In the data rows, the value 500 means zero.
Some points:
[556 327 203 516 581 469 617 280 557 737 904 819 516 358 382 541 540 468
 964 999 999 322 644 249 553 488 564 474 532 477 546 590 536 485 464 482
 535 580 501 499 512 387 399 579 520 459 547 543 517 455 496 575 347 455
 492 476]
[444 651 433 690 519 483 547 305 467 366  91 609 287 367 118 716 223 380
 156 637 481 999 950 621 525 513 522 528 577 531 451 480 440 591 486 493
 534 442 553 515 533 496 525 502 482 507 462 522 510 447 452 458 492 501
 500 459]
[946 476 713 305 715 874 391 387 609 520 414 222 353 394 490 153   0 860
 566 585 586 586 609 393 472 770 496 536 457 520 494 541 468 490 511 563
 520 505 458 509 539 513 490 505 488 535 556 514 565 532 487 486 399 522
 499 552]
[441 629 509 849 539 472 516 255 231 154 531 567 185 866 999 773 486 808
 376 600 519 346 586 536 497 519 496 458 482 534 506 444 477 520 513 488
 455 524 509 520 448 592 566 448 423 489 445 495 431 485 496 512 611 521
 511 535]
[277 204 809 811 960 529 717 909 459 514 518 433 836   0 499 933 352 685
 461 466 448 381 390 535 503 534 504 513 452 505 543 397 553 468 542 424
 448 577 578 501 477 545 605 465 476 492 473 513 462 503 434 463 691 527
 550 502]
[767 537 555 371 587 693 505 447 381 473 540 688 597 543 441 822 999 137
 484 425 469 453 456 402 415 979 614 461 510 471 513 572 452 487 468 500
 506 484 432 475 503 437 497 535 570 420 495 501 525 441 465 574 395 471
 489 531]
[385 213 666 854 850 489 661 787 816 310 877 373 191 999 115 139 543 329
 529 372 456 481 505 524 524 551 563 516 486 535 530 420 487 529 515 495
 515 553 519 470 508 540 569 470 471 522 476 534 480 480 541 507 621 491
 531 473]
[423 582 181 445 466 437 911 551 886 530 394   0 510 440 887 468 630 325
 670 557 721 999 237 689 486 489 453 507 475 526 456 541 539 464 501 500
 528 491 558 504 526 480 487 494 475 574 497 481 510 552 501 463 405 489
 457 508]
[563  56 293 409 550 297  69 737 251 547 225 240 562 621 432 563 572 518
 521 700 667 384 769 999 409 555 444 506 510 502 490 526 512 514 494 535
 453 493 510 538 511 552 490 479 520 508 476 508 546 519 529 485 531 503
 468 472]
[847 714 988 393 618   0 488 400 653 645 453 479 525 547 553 573 489 467
 536 521 549 551 524 476 511 506 510 502 493 483 447 472 529 485 526 507
 503 436 530 503 546 510 505 429 549 519 491 480 522 547 575 484 445 537
 485 497]
[339 309 999 619  44 606 902 258  81 999 724 115 363 569 361 540 582 442
 459 502 533 527 545 462 531 477 482 481 539 512 458 547 505 464 523 478
 518 483 506 525 527 490 493 481 452 512 530 483 493 547 501 471 621 533
 520 482]
[ 69 513 498   0 571 438 658 560 362 199 575 667 346 422 486 438 543 487
 683 513 465 519 518 397  97 416 938 473 498 503 568 593 536 522 448 487
 502 556 451 431 413 422 434 486 517 511 473 505 468 420 477 528 496 458
 508 517]
[864 586 604 354 665 780 552 433 489 425 487 532 585 477 477 642 764 308
 426 515 504 542 486 617 531 215 386 623 459 520 473 513 553 447 526 501
 483 452 458 504 576 538 507 490 506 524 538 476 512 525 546 449 560 497
 515 495]
[272 396 586 673 742 488 527 354 269 682   0 808 534 316 689   0 921 553
 610 426 432 490 499 439 514 471 561 462 474 481 578 569 518 547 481 538
 541 568 518 440 535 451 416 527 504 495 428 502 494 452 471 545 586 457
 506 567]
[274 786 535 576 422 553   0 540 897 644 465 439   0 237 351 723 901 868
 693 354 572 475 459 467 464 548 448 545 514 505 466 505 541 451 469 577
 516 513 468 542 520 539 469 488 470 519 549 495 541 573 541 436 282 537
 511 520]
[502 663 430 661 429 520 468 395 365 260 382 438 580 464 367 574 175 338
 626   0 999 213 363 613 784 555 688 548 581 459 440 407 461 540 530 461
 478 424 572 488 482 510 511 517 502 514 498 506 524 495 528 528 413 486
 473 509]
[499 759 350 625 287 468 610 737 444 416 662 440 781 537 224 230 618 931
   0 586 825 421 295 528 475 561 551 521 423 465 494 381 519 517 435 453
 493 575 545 481 418 535 539 450 524 504 520 469 455 515 517 458 681 501
 527 522]
[594 295 173 539 532 438 468 261 626 720 781 773 485 405 621 489 316 477
 314 196 259 572 487 637 497 531 473 482 501 469 428 556 558 437 517 516
 494 464 460 503 544 544 521 515 548 544 515 483 509 560 500 510 514 463
 452 465]
[624 667 381 612 422 536 620 507 427 282 549 539 968 775 266 627 516 999
 958 279 161 720 549 613 510 417 422 536 494 500 432 422 434 572 527 469
 485 401 477 573 508 512 543 527 440 482 516 528 515 465 472 466 524 490
 530 473]
[132 715 650 430 595 752  56 248 822 883 479 553 999 946 687 593 269 235
 345 565 570 635 534 429 428 466 420 446 469 492 488 507 518 458 520 450
 474 506 515 547 501 512 483 516 496 506 498 448 507 532 463 487 555 501
 481 479]
[543 273 188 516 531 444 540 236 600 707 814 724 469 327 612 524 383 521
 347 162 286 614 521 569 476 512 436 507 501 530 490 518 521 418 534 479
 484 500 511 511 501 535 503 491 516 504 492 463 483 526 529 437 445 533
 456 520]
[500 617 413 640 418 501 631 298 480 337 189 527 404 570 139 622 230 472
 488 771 107 121   0 715 398 475 365 528 577 484 440 410 432 565 500 482
 502 461 558 519 477 523 541 496 472 439 497 495 517 541 483 468 486 537
 515 504]
[577   0 829 553   0 535 462 552 988 140 358 791 656 475 646 461 425 478
 466 513 540 598 523 434 492 538 440 497 509 533 439 502 484 467 450 569
 464 485 479 487 525 529 497 439 510 508 480 500 547 560 527 439 568 498
 502 470]
[ 35 565 529   0 595 467 651 527 354 268 614 631 419 506 509 496 511 549
 490 507 528 382 532 526 902 601 221 498 511 487 555 616 495 526 507 534
 509 504 438 508 515 461 451 530 528 455 465 493 503 408 466 573 421 460
 536 482]
[898 517 662 305 713 801 468 360 571 476 447 457 449 503 408 523 542 424
 416 583 575 533 550 629 550  10 402 405 446 572 507 463 531 505 506 491
 497 498 463 524 555 534 459 481 508 514 517 507 498 549 555 488 454 542
 406 564]
[458 804 518 734 287 472 208 738 248 331 849 381 612 175 602 159 509 232
 587 820  43 522 479 619 842 491 708 453 417 483 532 416 533 483 482 572
 537 565 542 476 455 533 573 469 487 500 506 543 392 537 520 488 763 495
 554 458]
[675 740 426 342 324 626 605 999 395 957 339 945 155 716 701 497 299 426
 661 484 480 471 552 430 527 498 589 467 472 506 569 554 445 502 512 489
 545 483 461 486 473 423 457 609 535 457 504 500 496 460 530 581 506 461
 492 522]
[426 543 150 433 407 505 757 495 752 529 280 129 526 543 612 531 646 356
 439 526 166   0 999 225 473 466 578 495 512 494 571 576 461 529 532 526
 455 523 481 459 455 441 471 529 473 466 483 485 511 439 417 568 501 526
 508 450]
[442 744 425 638 342 473 240 635 257 356 722 412 539 272 575 300 456 234
 655 379 602 429 520 311   0 414 222 485 547 489 598 565 471 486 507 474
 505 531 429 410 458 450 481 529 530 511 534 482 474 453 492 607 327 511
 520 475]
[628 134 290 318 539 351 165 568 263 551 356 298 511 614 521 549 474 554
 382 394 382 725 146   0 634 431 504 546 584 430 496 397 490 530 476 466
 520 423 520 551 458 467 516 525 508 509 539 545 494 482 488 466 360 497
 502 519]
There is one direction along which these points spread out most. Take the direction at right angles to it along which they spread out most. Then take the direction at right angles to both along which they spread out most. Go by this last direction. For each point below, how far along it does it lie, from 0 to 99? The average is 50, and the first point in the table lies past the average. One standard deviation of the points above along it is 16.
[624 667 381 612 422 536 620 507 427 282 549 539 968 775 266 627 516 999
 958 279 161 720 549 613 510 417 422 536 494 500 432 422 434 572 527 469
 485 401 477 573 508 512 543 527 440 482 516 528 515 465 472 466 524 490
 530 473] : 36
[339 309 999 619  44 606 902 258  81 999 724 115 363 569 361 540 582 442
 459 502 533 527 545 462 531 477 482 481 539 512 458 547 505 464 523 478
 518 483 506 525 527 490 493 481 452 512 530 483 493 547 501 471 621 533
 520 482] : 85
[499 759 350 625 287 468 610 737 444 416 662 440 781 537 224 230 618 931
   0 586 825 421 295 528 475 561 551 521 423 465 494 381 519 517 435 453
 493 575 545 481 418 535 539 450 524 504 520 469 455 515 517 458 681 501
 527 522] : 54
[458 804 518 734 287 472 208 738 248 331 849 381 612 175 602 159 509 232
 587 820  43 522 479 619 842 491 708 453 417 483 532 416 533 483 482 572
 537 565 542 476 455 533 573 469 487 500 506 543 392 537 520 488 763 495
 554 458] : 54
[767 537 555 371 587 693 505 447 381 473 540 688 597 543 441 822 999 137
 484 425 469 453 456 402 415 979 614 461 510 471 513 572 452 487 468 500
 506 484 432 475 503 437 497 535 570 420 495 501 525 441 465 574 395 471
 489 531] : 47
[847 714 988 393 618   0 488 400 653 645 453 479 525 547 553 573 489 467
 536 521 549 551 524 476 511 506 510 502 493 483 447 472 529 485 526 507
 503 436 530 503 546 510 505 429 549 519 491 480 522 547 575 484 445 537
 485 497] : 56
[543 273 188 516 531 444 540 236 600 707 814 724 469 327 612 524 383 521
 347 162 286 614 521 569 476 512 436 507 501 530 490 518 521 418 534 479
 484 500 511 511 501 535 503 491 516 504 492 463 483 526 529 437 445 533
 456 520] : 61
[ 69 513 498   0 571 438 658 560 362 199 575 667 346 422 486 438 543 487
 683 513 465 519 518 397  97 416 938 473 498 503 568 593 536 522 448 487
 502 556 451 431 413 422 434 486 517 511 473 505 468 420 477 528 496 458
 508 517] : 41
[423 582 181 445 466 437 911 551 886 530 394   0 510 440 887 468 630 325
 670 557 721 999 237 689 486 489 453 507 475 526 456 541 539 464 501 500
 528 491 558 504 526 480 487 494 475 574 497 481 510 552 501 463 405 489
 457 508] : 67
